Rotation paths and how fast each direction turns (degrees per step):
Each turn is a multiple of 5 degrees from 10 to 175, or 0.
path 1
[-67  30  78 -29  14 -17 -43  45  29 -23  -2 -39 -49  -4   7 -60  21 -25
  -9  -6 -36  27  37  35   2  34  11 -49  -7   5 -17  72 -23  33  21  61
 -14]
[-22   1  55 -39  35 -47 -45  20  -1  -7   3  -5 -56  -3  20 -27  17  -2
 -42 -10  34  27  25  59 -19  41 -22 -28   8 -13  13  90 -28  75 -18  46
 -56]
[-62  45  42  19  32 -34  10  30  10 -29 -27  21 -61  -1   4  -3  39   8
 -33 -25  -2 -17  -5  57   7   3  18 -39  12  13  53  91 -25  53   4  47
 -58]
[-44  29  79   9 -11 -12 -59  33  -7 -19 -48   4 -61  -3  13 -56  -8 -19
 -43 -49 -21 -28 -31  29  35  19 -13 -34   5   3  26  68 -47  28  33  35
 -40]
[-76  33  46  -9   6 -52 -62  45  -9 -42  -5 -20 -50 -10   1 -60  32 -39
 -21 -21 -43  45  23  58 -19  35  -6 -35  10  -6   1  55 -33  30  35  29
  -3]
[ -5  18  24 -23  30 -38 -36  40  13  -6 -13 -24 -43 -13   2 -52  10   2
 -42  -4  -3  16  28  67 -11  47  -3 -30  -3  -3   3 109 -22  52 -11  89
 -24]
[-85  32  40 -10  36  -9 -24  46  13   1  10  33 -48  -4   4  -2  23  10
 -38 -27  13   3 -13  50  -9   2  -4 -48 -18 -11  30  94 -23  43   4  47
 -73]
[-65  30 100 -11   3 -17 -26  18  22 -24 -36  -2 -71   9  23 -47  11  -9
 -20 -33 -18 -19   7   8  44   9  20 -42   6  19  22  64 -36  42  22  39
 -47]
[-46  17  62 -10   2 -61 -60  26 -35 -43 -27 -12 -66   3  21 -48  22 -32
 -41 -29 -12  21   3  61 -12  31 -25 -19  36 -12   8  57 -38  53  21   5
 -21]
[-21  45  11  28  25 -42 -12  55  11 -34 -26 -27 -44 -17 -13 -39  30 -16
 -32  -7 -21   6   5  80 -15  41   4 -24   5   8  32 105 -21  37  13  72
 -14]
[-45  24  34  -8  18  -5 -69  50  16   7   1  21 -39 -22  -6 -37  -5   0
 -40 -40   2  -5 -23  44   8  28 -15 -44 -42  -7  22  92 -39  24  15  74
 -63]
[-101   32   74  -42   21  -29  -33   18   21  -16   -2   13  -55    5
   18  -40   24   -5  -19  -34  -27   22   38   18   22    2   33  -57
   -4   11    1   60  -31   35   17   51  -32]
[-28  11  81 -35  11 -38 -28  17 -19 -16 -39 -24 -68  22  34 -45   7  -6
 -51 -18  14   5  18  54   6  29 -15 -21  41 -10  -4  87 -27  68  -8  27
 -24]
[-51  42  42  39  27 -35 -11  52  -1 -43 -20 -11 -54  -6   2  -8  45 -23
 -23  -8  -1   2 -15  80 -28  28 -14 -23  18   1  45  87 -22  50  22  28
 -47]
Directions:
[ 18   6   7   4   0   3  18  -4  18  -1 -14 -17  -1   3  -1 -12  -3   3
   7   7 -10 -13  13  -8  18   5  20   0   2  16   1   7   3   0  -2  21
  11]
160
